Rotation paths and how fast each direction turns (degrees per step)
Each turn is a multiple of 5 degrees from 10 to 175, or 0.
Each row of a path follows its step; steps can be skipped.
Rotation 1:
step 0: [ 0.96  1.04 -0.13  0.88  1.52  1.06 -1.72 -0.27  0.51  0.46  0.63 -0.19
  1.22  2.47  1.06 -0.14 -1.05  0.52  1.67  0.95 -1.71 -0.26 -1.48 -1.28
 -2.93  3.18 -0.90  0.57  0.40 -0.83 -2.28 -1.20 -0.29  1.28  0.69  2.04
  0.86 -0.20  2.57 -2.03  0.27  0.83  1.09 -0.87  0.58 -3.52  0.20 -0.06
 -2.16  1.02 -1.47  1.27  1.25  2.03 -3.33  0.10 -0.29 -0.62 -0.64  0.93
 -1.01  0.50 -0.23  2.29]
step 2: [-1.01  1.08 -1.03 -0.01 -0.27 -0.45 -4.25 -3.03 -1.98 -2.92 -1.10 -0.71
  0.80 -0.22  0.37  0.29 -1.01 -0.84 -1.70  0.60  2.41 -1.47  2.33  0.63
 -1.89 -0.17  1.95 -0.42 -0.39 -1.36  4.02  1.51 -0.24 -0.20 -0.22  1.23
  0.30 -0.73 -2.53  0.77  0.26  1.84 -2.17  0.50  1.70  0.24 -0.16  0.01
 -1.88  0.36 -1.04 -1.29  0.31  0.51  0.28 -0.78 -0.14  0.05 -0.74  1.28
 -0.01 -0.10 -2.58  0.12]
step 3: [-2.14  0.78 -0.88  1.37 -0.75 -1.82 -2.55 -2.09  1.49 -1.63  1.81  3.17
  0.11  2.11  0.77  1.78  1.43  2.16  0.61 -1.95 -1.08 -0.94 -0.57 -0.75
  1.71  1.64 -0.19  0.47  0.94 -2.83 -0.50  0.93 -0.48 -1.58 -2.80 -1.41
 -0.51  0.02 -2.45 -1.29 -1.00 -1.70 -1.47 -2.12  0.18 -1.16  1.70 -0.89
 -0.83  0.42  0.82 -0.92  0.49  0.67 -1.26  0.55  0.23  1.15 -0.97 -0.73
 -0.76  1.06  1.95  0.61]
step 4: [ 1.07 -0.88  1.17  0.41  2.39 -0.46  1.61  0.67  1.59 -2.84 -1.61  1.68
  1.42  0.20  2.39 -0.38 -1.40  0.03  1.09 -0.47 -0.32 -0.06  0.41  0.25
 -0.81 -0.46  0.01  3.24  1.21 -0.09 -0.79  0.50 -1.78  1.78 -0.70  0.99
  0.73 -1.00 -0.09 -1.92 -0.41  0.45 -1.99  0.58 -1.84  0.07  1.78  3.74
 -0.64 -2.71 -1.22  2.09 -0.72  0.84 -1.29  1.08 -1.79 -1.31 -2.15 -1.47
  0.60  2.41  1.66  0.50]
step 5: [-0.08  1.19  0.25  1.21 -0.69  1.57 -2.21  1.91  1.19 -2.51 -0.49 -0.70
 -0.02 -2.45 -0.71 -0.61  1.10 -0.07 -1.69  0.68 -2.06 -0.08 -2.06  1.16
 -1.64 -0.80  1.14  1.24 -1.63  0.32  0.65 -1.65 -1.61 -1.71  0.26  2.51
 -2.28 -1.83  1.72  0.06 -0.63 -1.58 -1.52  2.34  1.10 -1.90 -0.63  0.26
 -2.02  1.13 -0.78  0.66 -3.63  0.71  0.63  2.19 -1.89  0.46 -0.18  1.30
 -0.69 -0.05  0.66 -0.61]
step 6: [-1.01  2.47 -0.94 -0.67 -0.65  0.40  0.01  1.43 -2.24  0.36 -0.23  1.02
 -0.61  1.69 -2.15  1.76 -0.47  0.26 -0.74 -1.60  0.99 -0.49  0.94  0.13
 -0.79 -0.41  1.23 -0.97  3.01  0.62  0.04  0.14  0.12  0.57 -1.37 -0.47
 -2.16 -1.99 -2.56 -0.92  2.19  2.48 -1.57  0.55 -2.17 -3.11  0.39 -0.55
  0.55  0.76  0.66 -0.71 -1.98  1.20  1.21 -1.37 -2.09  0.24  0.44  3.57
 -2.11 -1.55  1.18  0.93]
step 7: [ 0.76  2.09  1.14  0.18  2.65 -0.92 -0.37 -0.13  1.32 -0.93  1.64  2.39
  0.01  1.89  1.93  0.04 -0.68  0.97 -1.23 -0.80  1.51  0.33  0.59 -1.26
  2.48  0.36 -0.65 -0.27 -1.63 -0.39  1.29  1.00 -2.70  0.77 -0.97  0.96
  2.11  1.99 -1.43  1.18 -0.04  1.07  0.83 -0.07  0.99 -0.12  2.29  0.69
 -0.65 -1.23  2.41 -1.95 -3.15  1.91 -0.85  0.21 -0.91 -1.98  2.39  1.04
  0.42 -2.26  0.29  1.82]
step 8: [-1.94 -1.60 -0.18 -1.05  1.17  2.48  1.27  0.23  3.66 -2.50  1.77 -1.21
  0.25 -0.85  1.64 -1.53  2.58  1.80  0.56  0.33 -1.43  1.39  1.42  3.33
 -1.03  0.55  1.46  0.10  1.05  0.19  1.08 -1.20  0.72 -0.21 -2.35  0.49
  2.44  0.26 -1.71  0.94 -1.05  0.03 -0.34 -0.30 -1.22  1.16 -0.11  2.34
 -2.53  0.11  1.28  1.01 -0.83  0.14 -1.50 -0.95  0.25  0.88 -0.19 -0.52
 -1.37 -2.26  1.60 -0.65]
step 9: [ 0.36  1.22 -1.23 -0.26 -1.60  2.43 -0.71  0.31 -1.05 -2.29  0.56  1.44
  0.26  2.64 -0.29 -1.51  2.06  1.21  1.86  1.18  1.28 -1.83 -0.20  1.37
 -1.18 -0.67 -0.16 -0.03  1.17 -1.98 -2.64 -3.26 -1.20  0.95  1.36 -0.15
 -0.68  0.78  1.08  2.83  0.43  1.36 -1.28  0.06  1.02 -1.81 -1.78  2.31
  1.84  0.53 -2.86  0.95 -1.20  0.77 -2.20  1.08 -1.48  0.00 -1.26 -0.29
 -0.26 -1.09  0.22 -0.76]
step 10: [-0.09  1.30 -1.60 -0.39  1.62 -1.18 -2.98  1.41 -1.64  1.14  0.78 -2.39
  1.46 -1.28 -1.00 -0.57  1.17  0.96  1.32 -2.22 -0.60  0.93  0.01 -0.68
 -0.22 -0.32  0.74  2.34  1.14 -0.68 -0.37 -0.91 -0.36  2.31  0.78 -1.46
 -2.13  2.30  0.24 -1.26 -2.09  1.43  1.48 -2.39  0.27 -3.41 -0.40 -0.83
 -0.46 -2.22  1.11  1.01 -2.00  0.89 -0.23  0.88 -0.55 -2.58  1.35  2.63
 -0.43 -0.54  0.30 -0.68]
step 12: [-1.04  1.97 -1.49  0.26  0.18 -0.68 -0.52 -2.08  0.48 -1.20  1.23  1.83
  1.08  0.63 -0.87  1.28 -0.73  0.04  1.76 -0.62 -0.61 -1.12 -1.16  0.33
  0.26  1.85  0.81 -1.06  0.27 -0.09  1.78  1.51  1.18 -0.92 -1.30  1.27
  2.08 -1.52 -0.67  2.62 -2.22  2.11 -1.37  0.28  3.65  2.28 -1.48  1.19
  0.81 -0.47  1.41  1.63 -0.96 -1.57 -1.99  1.29  0.01  0.89 -0.08  0.39
 -2.65 -0.59  1.69 -3.06]
Directions:
[ 0.21  0.74  0.02 -0.56  0.22  0.20 -0.19 -0.17 -0.51  0.22  0.39  0.39
 -0.22 -0.60 -0.51  0.43 -0.19 -0.12 -0.46  0.63 -0.17  0.19  0.10 -0.29
  0.02  0.14 -0.24  0.39 -0.21 -0.48  0.58  0.36 -0.16 -0.12 -0.33 -0.05
 -0.05  0.02 -0.80 -0.35  0.36  0.04  0.26 -0.10 -0.57 -0.06 -0.42 -0.33
  0.22  0.00 -0.27 -0.19  0.19  0.23  0.46  0.28 -0.07 -0.63  0.18 -0.15
 -0.11 -0.75 -0.32 -0.70]
80
[-0.58 -0.16  0.01  0.33 -0.14  0.14 -0.31  0.27  0.11  0.18  0.26 -0.31
 -0.14 -0.19  0.17  0.31  0.59 -0.42  0.49  0.33  0.22  0.02  0.01  0.07
 -0.20  0.21  0.50  0.29 -0.54  0.18  0.08  0.09 -0.23 -0.05 -0.01  0.20
 -0.36 -0.45  0.13 -0.32  0.00 -0.75  0.15  0.07  0.26 -0.20 -0.26 -0.69
 -0.71 -0.49  1.01  0.12  0.59  0.74 -0.68 -0.19  0.08 -0.14 -0.10  0.09
  0.22 -0.60 -0.23 -0.01]
140
[-0.33  0.42  0.41 -0.41  0.45 -0.64 -0.02 -0.73  0.31 -0.17 -0.37  0.21
 -0.24  0.24 -0.36  0.37  0.24 -0.31  0.10  0.34 -0.13  0.10 -0.15  0.55
  0.52  0.75 -0.13  0.21  0.23  0.49 -0.77  0.11  0.22 -0.26  0.04 -0.46
  0.37  0.35 -0.02 -0.58 -0.51  0.05 -0.18  0.68  0.02  0.60  0.16  0.25
 -0.47 -0.25 -0.26 -0.34 -0.08  0.14 -0.44 -0.17 -0.02  0.17  0.36 -0.35
 -0.24 -0.37 -0.16  0.03]
85
[-0.26  0.00  0.31 -1.09 -0.70 -0.37 -0.12  0.17 -0.24  0.00  0.43  0.53
 -0.34  0.45  0.26  0.21 -0.32  0.82  0.12 -0.29  0.24 -0.57 -0.49 -0.91
 -0.01 -0.04  0.16 -0.47  0.28 -0.15 -0.26 -0.14  0.63  0.18  0.36  0.39
 -0.50  0.12  0.03 -0.49 -0.46 -0.25 -0.04 -0.17  0.06 -0.17 -0.07  0.26
 -0.18 -0.23 -0.05 -0.09  0.39 -0.10 -0.10  0.08 -0.31  0.09 -0.02  0.43
 -0.13 -0.42 -0.30 -0.04]
110
[-0.11  0.21  0.08 -0.15  0.19  0.29  0.59  0.23 -0.09 -0.25 -0.10 -0.53
 -0.48 -0.27 -0.29  0.23 -0.46  0.69  0.31  0.04  0.21 -0.85  0.13  0.13
  0.25 -0.54  0.68  0.06  0.63  0.70 -0.13 -0.15 -0.23  0.05 -0.12 -0.65
  0.09  0.12 -0.56 -0.05  0.09  0.15 -0.11  0.07 -0.57 -0.01  0.22 -0.43
 -0.55  0.03 -0.07  0.44  0.50  0.13  0.30 -0.03  0.78 -0.03 -0.42 -0.14
  0.24 -0.01  0.54  0.03]
155
[ 0.15 -0.04  0.15  0.60 -0.25 -0.19  0.20  0.20  0.48  0.25 -0.21  0.25
  0.21  0.79 -0.48  0.58 -0.05 -0.17  0.46  0.20  0.30 -0.21 -0.28  0.18
 -0.03 -0.25 -0.08 -0.34 -0.16 -0.39  0.14  0.21  0.45  0.20 -0.10 -0.62
 -0.30 -0.06  0.02 -0.18  1.12 -0.27 -0.34  0.04 -0.56 -0.10 -0.67  0.74
  0.43 -0.12  0.00 -0.08  0.19 -0.17 -0.40 -0.11  0.02  0.11  0.08 -0.16
 -0.09 -0.51  0.87 -0.05]
135
[ 0.37 -0.56  0.69  0.01  0.26  0.45 -0.30  0.09 -0.13  0.41  0.26 -0.44
 -0.34 -0.22  0.20  0.21 -0.60 -0.12  0.54  0.27 -0.29  0.15  0.13  0.14
  0.37  0.38  0.40 -0.03 -0.02  0.14 -0.22 -0.30  1.01  0.07 -0.42  0.15
  0.19 -0.02 -0.59  0.85  0.18 -0.31 -0.47  0.42  0.43 -0.14 -0.25  0.16
 -0.10 -0.32 -0.12 -0.33 -0.08  0.09  0.18  0.84 -0.67 -0.09 -0.32 -0.08
 -0.04  0.23  0.01  0.02]
100
